Each path below is one point turned by a fixed rotation once a step. After each direction that follows a path, write how fast that rotation turns it, in degrees per step (0 if it stays still).
Each turn is a multiple of 5 degrees from 10 to 175, or 0.
Each row of a path follows its step; steps can be skipped.

step 3: [  6  11  -6  12  -9   7  12  -1 -20 -17  -3   9 -22  19 -24   5  -2   3
 -12   5   5  12   4  -4   9  14 -13   0   1  -9   0  22 -20  21   9  -2
 -13 -19 -20  -4  21  34  -5   3  19 -10 -13 -20 -32  -2 -10  11   9  -8
   4  -8  -1  12   4   1  13  18  10 -16  -2   1  -8 -15  -3   1   2   0
  -7  -2   6   6  12  -1   7  -7 -13   0   8   4 -12  -8]
step 13: [  3  13  -5   8  13   0   7   3   6 -18 -23  -4  -2   8 -11  24  15  10
  20 -11  -2   0   2  -3  -3   2   0  -2   2  15  -3  -7  -4  -1  22   9
   4  -8 -14  -2   0  31  -7  -8   1  12   9   0 -16 -23 -24  -4  14  -4
 -13 -16 -13  14  -4 -16 -16  31  -3 -14  -1   1  -2 -28   2  -5   0   4
 -15 -12  14 -16  12  13   3 -12  17   7   0  -3 -22  -4]
step 14: [ -9   2  14  12   8  -5   1   1 -26 -17 -10  14   3  14  -7  -1  -4  22
  -4  -7  -5 -15  -2   5  -1 -12 -13  -9 -29   3  16  10 -10   0   0  -3
   9  -1  -9  17   5  27 -19 -12  14  13  -7 -19 -15   8  -4  11   8  15
 -19  16   0   3   3  14  -1  20   0   7 -10   9  11 -10 -19  -3  -1 -26
   1   2 -12 -12  -5  10  19 -16  -7   0  -9  21   7   1]
step 22: [  5  13  -7  -4  12 -13  16  -4 -29  -9 -11 -13  -5  -4  -4   8 -10  24
  20 -12   9  -1   5  22   5  -3  -5 -12  -2  -5   6  10   4  -2  10 -20
   5  -4 -16   2 -10  25 -20  10   1  13  23   3  -9  -5 -13   3   3  -9
   6  14   4   3  -2  -6 -11  29  -9 -16  -7  19  -3  -7 -17  -2  -5  -2
  -8  16 -14   7   0   5  11 -13  -4  35   5   9  -9 -10]
step 24: [ -5   8   7  11 -10 -19   4  26  -4 -15   2  12  -4  26  -5   7  12 -12
 -23   2  -1   7   4 -17  -1  17 -18  -4  -8   7   1  -6 -14   1   1  -6
   2  29  -9  -6 -18  24 -13  -2  12  -3  -5 -19 -21   0  -5   5  19  24
 -21  -8   6   5  11  14  -6  24  -8  -7 -20  -2 -19 -21  -6 -15  -8   2
   5  -3   5  -1   4  -1   6   7   6  -6  -1  -4  -3   1]
step 26: [ 15   0 -18  -4   2  -6   7  -9 -23  -2 -16   9   2  13  -6   3  -6   4
   3 -19  -3   5  15  17  16  -9   2   4  -9 -14   6  15  -4   6  23  -4
  -1 -25 -14  -3   2  34 -13 -13   1   1   1 -10 -24  -3  -4   9  -5  -7
 -20   3   9  -5 -13 -11  15   6 -10   0   2  23 -13   8   7   3  -2 -16
   2  12 -12  16  11  -8  19 -14  -3   4  -4  33 -13  -2]
step 27: [ -2  14  -4   5  14 -12   1  15  -7 -14 -14 -16   6   9  -6  23   7 -15
   3  11  26   8   7  -7  -9   6 -15   3 -15  10  -3   7 -14   6 -19  -1
   1  13 -19 -19 -10  23   0  -6  12  -7  -2  18 -11   0  -6   5   3   2
  -7  11  -3  -8   4  -1 -11  12 -21   1  -7  23 -23   2  -9  -9 -24   0
  14  -6  -6  -4  -3  -6  22   0  10  32 -10  11  -9  14]
step 31: [  4  15   5   1 -14  -2   2   9 -17  -8  -8  -9  -6  11 -13   7   5   8
  17   0  39  -5  31  -6  -4  10   3   8   0  -1   3  17   1  -1   0   6
   1  -5  -5  -3   1  20 -18 -11   9  16  11  12 -10   2  13  -4  -3  12
  -4 -11  -1 -16  -4  -6  -4  12 -24 -16   5  14 -22  -5  -2  13 -17  -1
   4 -13   6  -5  10  28  27 -19   2  16  -8  13  -4  -6]
step 33: [  3   1 -11  14  13  -2   7  23   7 -12  -9  -3  13  13 -21  17   4   1
 -13  -2  -4 -13   3  18   1   2  -6   0   6  20   9   5  -5  -6  15  -7
  15  23 -17  -7 -12  29 -11  11  25  -6  -7 -15   1  -3 -22  24   2 -13
  -4  19  -2   8  10 -10  -4   9  -8  -9   1   2 -24 -19  -3 -17  16   4
   0   9   5   2 -17   3  -1 -13  -6   1   6   8 -19  20]
step 36: [ -6   9 -14   0   9  -5  -1  -2   1 -11  11  -5  -7  12   3  30 -12   8
  -8  -3   2   9  17 -21 -24  -1  17  11  12  10  20   6  -3  -2   2  -7
  -2   9 -14  -2   2  44 -17  -1   0 -10   2 -21 -18  -3  -9   5  14  -9
 -20   7   4   0  -2 -12  -9  21 -27  -6   3  15 -14 -13   6 -10  -4  -5
   9   2  19   9  17   8   6  -4   6  -1  -5   8  -9  13]
Directions:
[-1 -1  0 -2 -4  1  0  3  1  1  0 -1  1  0  2 -3  1  5 -2  1  3 -2  0  2
 -3 -1 -5  1 -4 -1  4 -1 -1 -2  0  1  2  4  1 -2 -1  0  0  0 -1 -4 -2 -3
  5  3 -4  1  5 -1  1 -2  2  1  0  0  0 -4 -3  2  2 -1 -2 -2 -2 -6 -2 -2
 -3  5 -4 -6  2  3  1  5  1 -5 -3 -2 -2  0] : 80
[ 1  3 -6 -2  4  5 -3 -2  2  5 -2 -3  1  0  1 -4 -5  1  0  4  4  0 -4 -2
 -1  0  3 -1  0 -2 -5  1  0 -1 -2  3  3 -1 -1  2  3  6 -5  0 -3 -2  4  1
 -1 -2  2  1  0  1 -5  0 -4  0 -1 -3  0  2 -1 -2  3  1  2 -2 -2  0 -2 -4
  1 -2 -3 -2  0  1  3  5  2  4  2  0 -1 -2] : 80
[ 0 -3  1  4  4 -1  4  0  4  2 -1  2  4 -1 -2  2  4  0 -2  3  4  1 -1 -3
  0 -4 -2 -4  2  2  3  0 -4 -2 -3  1  6  3  3 -1  1  0  0  4 -4 -3  1 -2
 -1  0  1  2 -1 -4 -3  0  0 -4 -3  1  2  6  2  2  0  2  1  0  4  2 -1 -1
  2  2  2  3 -2 -3  0  0  0 -4 -6  6  4  1] : 115
[ 2 -1  3  1 -3 -1  3  3 -1 -4  5  4  0  1 -3 -1 -2 -2  2 -6 -1  0 -4 -3
 -1  2  1  2 -2 -1 -5 -5 -2 -1  0  1  1  4  1  3  1  1  3  5  4 -1 -4  1
  1  0 -3  4  3  0 -3 -3 -3  1 -2 -2 -1  1  4 -1  4  0  6 -3 -2  5 -4 -2
 -1  0 -2  0 -3  1 -1  0 -2  1 -2  0 -3 -1] : 70
[ 0  4 -2  7  3 -3 -4 -5  3 -3  3 -2 -1  1  2  0  3 -1  2 -3 -1  0  2 -3
 -3 -2 -3  0 -2  1 -2 -1  0 -2 -7 -2 -6 -4  5 -2  0  4  1  3  0  2  3  2
  3 -1 -3  0 -1 -2  1  4 -1  0 -2 -2  1 -2  0  4 -3 -4  3  1  2 -2  0  0
 -5 -2 -4 -2  1  0 -1  1  4  3 -4  1  0  2] : 155
[-2 -1  4 -2  1 -2 -1  4  3  1  4 -2  3  7  4  0  2  1 -1  1  0 -1  1 -1
 -6  0 -1 -2  3  0 -2  1  4  3  3 -1  1  0 -3  1  4 -4  5 -2 -1  2  3 -2
 -2 -3  0  0  0 -1 -3  7  1 -1 -5 -1  0  0  1  3 -2 -2 -4 -4 -6  2 -3 -2
  0 -1 -1 -4 -1  0  0 -2 -2  1  3  3  2  1] : 80
[ 1  0 -2  0  0  0 -4  1  2 -1  1 -1  0  0  5 -6  0 -1  3  2 -2  1  0 -3
  1  3  4  1  4 -1  4 -3 -2  2 -2  3 -1  2  5 -1  0  1  1  1 -2  0 -3 -2
 -1  3 -6  4  0  3 -3 -1  1 -4  1 -1 -2  4 -6  0 -3 -4 -2 -5  0 -2 -2  7
  1 -3  4  3  0  0 -1 -2 -1 -3  4 -3  0  2] : 90

step 0: [ 11 -10   7  19   4   6   0  -1  -6 -22  -1  -5 -15  -3  -3   8  -8 -12
  15  -1  -6 -12   2  21  -5   0 -17 -14   6 -26 -18 -17 -13  -2  16  20
  -9   5   5   9   0  13   9  18 -14  -1 -17   7  -2   1  15 -16  -2 -12
 -18  11 -23  -7 -11  12   2   0   7 -27   4  -1   7  -2  -4   9  20  -5
   2   5 -34  -3 -11  10  -5  -1  -6   8   9  17   1  14]
step 2: [  3   0 -10  -3   8  11 -25  -5   6 -16  24  -1 -13  -3 -20   3 -14 -14
 -15   0  15   9   9   3 -16  -2 -11  -4  -1   6   8   4 -16   1   4 -14
   2   4  13   1  11  13  -2  10   0   4  -6   8  15 -10   9 -10   5 -20
  -7   7   2 -24 -23 -18  -5  15  -6   2   8 -18  13  13  16  20  -3 -24
 -14 -10 -20   0  16   2 -14   3 -10   8   0 -20  -6  23]
step 5: [ -1  13   2  -4  -3  -3 -13  -3   3  -5  12   3  -2 -14 -12   9  -7   6
   1  -2   2 -12   1  -6  -8  11   4 -31   3  21   5 -12 -16  -8  15   0
  -7  15   0  10   4  26  14  10 -12  -2   6  12   7   5  17  -3   2  15
 -22   3  -5  -5 -31 -18 -19  -3 -20  -8   9  25   5   2   3   2  28 -15
  -4  -4   7   2  -7  19   0   8 -17   0  18 -18  -4  11]
step 9: [  9 -15  -5  -6 -22   4  -8  13  15   3   0 -11  -1 -16  -7  -1  -7  -6
  -1   1  23  -1   4  -5  10  -7   1  13  -1  25  25 -22 -14   2  -6  16
 -21   2  -3   5 -17   6  14   5 -27  16   3   2  -6  -3  24  -8 -14   6
   0  20   0   5  -9  10  -1  17  -7 -20   3  21  11   3  -1 -12   2  -2
  -5  -6   3  18   0  -2  -4  12 -29  15   2 -14 -11  -2]
step 12: [ 11 -10   4   1  -9  24  -7  -5   8 -14   5  -5 -15 -11  13 -10 -14  -1
  -7   6  27  12  -3  -7   1  -2  -1   2   0 -13  -5  -3  -6   2   2   9
   6  -8  -8  15 -18  18  -4   0   1   7 -31  13  17  -9  -2  -3 -15  -8
   6   0  -7   0 -31  14  -6  14  -6 -20   9  -3  24  14  10  -5  11 -12
  17   3  -8   1  -1   0 -16  -7 -30  26   2   5   6   3]
step 17: [  5  -3   3   1 -27   7 -35  -3  -8  -1  -9 -10  -5   1  -7   6  -5 -17
 -13  -7  10  -7  -2   5  -3   5   0   7  -3  17  10 -15  -2 -12  -1  -6
  -7   1  -9  14  -9  -5  -8   8  -8   1   8   4  -9   6  22  -1 -12 -19
 -23  35   0 -21 -19  11 -11   9  -6 -22   8  11   5   3 -21  -7  -5 -16
   4 -10 -14   0 -15  13   0  10 -22   9  -1 -22   4   4]
step 22: [  2   3 -11   1   9   2  -2  19  10  11   1 -20   4 -22  -9   1 -16   7
  -6 -15  14  15   1  -2 -19  -4   2 -17  -2  -3 -15 -12 -16 -11  -6  -3
   0  -4 -20   2  -7  -4 -16   9 -11  27  -8  21   6   2  -3  -4  -8 -22
  -3   7 -34   1 -15  19 -17   9 -11   4  17   7  11  -5  -1   2  14 -14
 -17  -2 -11   7   3  -4 -22  14   1   1   5 -19   2   8]
step 24: [  9   7   8 -11   1 -10   0  12  14   3   2 -22  13 -21   6  13   6  -6
 -11  13  23   5  -7  16   5  -3  11  -4   7  17   6  -7 -17  -1 -15 -12
   7   3   7  13 -11  32   0  13  -7   3   2  10   9 -24   0 -10 -13  11
   1   7 -12   9 -27 -10  -1  12   3  -2 -14  -6  10   7  -2 -10  25 -13
  14  -7   7 -11   2   7   9 -11   5  33  10  -8   4  11]
step 26: [ 28  -6  -3  -2  -1 -17  -4  -4  11  -3  -9 -13  -5 -28  -6  10 -18  18
  20   3  -2   7   5  16  -7 -11  -4   1   1   7 -22 -14  -6  -9  -2  24
  16   1  -4   3 -12  21  -5   5  -6 -21 -21  12   9  -3  13 -16  -5 -11
  -2  12  -5  22 -22  17  13  22   0  -3  -2   9  -9 -10   4 -12   2  -3
 -21   4  -2  -2   9   3  -7  29  -4   1  -9  -2   8   2]
step 38: [  8  17  -3 -15 -12  19   5   6   2 -14  12 -20   6   1 -18  -1 -22  10
  13   5  21  12  -7  -9  -5 -15  -5 -14   3   9 -14  -7  -6   0   3   0
   8   6  11  22   3  14   0   0  -2  -3 -26   3   8 -10  19  -8   4  13
   3   4  -1   0 -10  -4 -14  12  -7  -6  -1  14  -5 -15  25   4  12 -29
  -9 -10   5  14   2  11  -9  25  -8   3   5 -26 -15  19]
Directions:
[-3  4 -2 -4 -5  2  1 -2  0 -1 -4  1  2 -2 -1  3 -1  3  0  1 -3  3  0  2
  0  1  0  0 -3  1  1  2 -1 -2 -1  0  1  3 -3 -1  1  3 -2 -4  6 -2  1 -2
 -2 -3 -2 -1 -1 -1 -7 -1  2  6 -3 -1 -1 -2 -2 -3 -5 -1 -1  0 -6  0 -4 -3
  0  0  0  5  1  2  5  4 -3 -1  4  1  1  2] : 35
[ 3  1  2 -4  1 -1  2 -1 -1  1 -4 -3  6 -3  2  2  1  0 -1 -6  3  2  1  3
 -1 -1 -2 -5 -1  0  1 -2  3 -2 -4 -1 -1 -1 -1 -3  0 -1 -6  3 -1 -4  1  2
  1 -2  6  0  1 -1  0 -1  2  1  0  4  2 -4  4  2  4 -2 -6  1  1  2  1 -2
 -1 -5 -1 -2  2  0  0 -3  3  1  0  3  5  0] : 10
[-2 -3  0 -3  3 -2  3 -6 -3 -2  3 -3  0  1 -3 -2  0 -3  2 -2 -3 -1  0  0
 -2  1  0 -1 -4 -2  0  1  0 -6  0 -1 -3  3 -5  0 -1  2 -1  2  2  1 -2  3
 -1  0  0  1  1 -6 -1  2  2  0 -2 -1 -5 -2 -3 -3  7  1  1  0 -1  1  4  0
  5  0  0  0 -4 -3  0 -7  1 -2  1  1 -5  0] : 145
[ 2  2 -6  4  3 -6 -5 -5 -3  3 -2  0  0  1  2  4  1  2 -2 -4  0  0  2  4
  0  1  3  0  1  0  0 -2  2  3  7  8  0  4  0  0 -1  3  3  1  1  4 -4 -1
 -2 -1  0  1  1  0  1  0 -1  3 -2  2  0 -4 -2  2  3  2  0 -1  2  2 -2  2
  0  0 -1 -2 -3  4  0  2 -1 -4  2  2  2 -1] : 70
[-2  2  7  1  1  1 -2  2 -3 -5  0 -3  4 -1  0 -1  1 -4 -3  1 -4  0  0 -2
  1 -4  5  0  1  1  0  1  4  0  3  0 -3  4  6 -1  0  0  3 -2  1 -4  5  2
 -2 -1  1  2  0  0 -1  3 -4  1  1  3  0 -2 -1 -3  3  1  3  0 -1  4 -1 -2
 -3 -3  2  0  4 -1 -3  2 -5 -2 -5  3 -3 -2] : 175
[-1  3  2  0  0  1 -3 -6  5  1  2  2  0 -1  1  2 -5  1 -5  0 -2 -2 -1  4
 -2 -2 -1  1 -2  3 -2 -2 -3 -1  3 -6 -6 -1  3  2 -3 -2  2  2 -1  3  3 -1
  0 -1  2 -1 -2 -3  1 -1  2  3  1  0  2  2  1  1  0 -1 -1  6 -1  5 -3  2
  2  0  5  4 -3  3  1 -3  0  1 -4 -3  2 -3] : 95
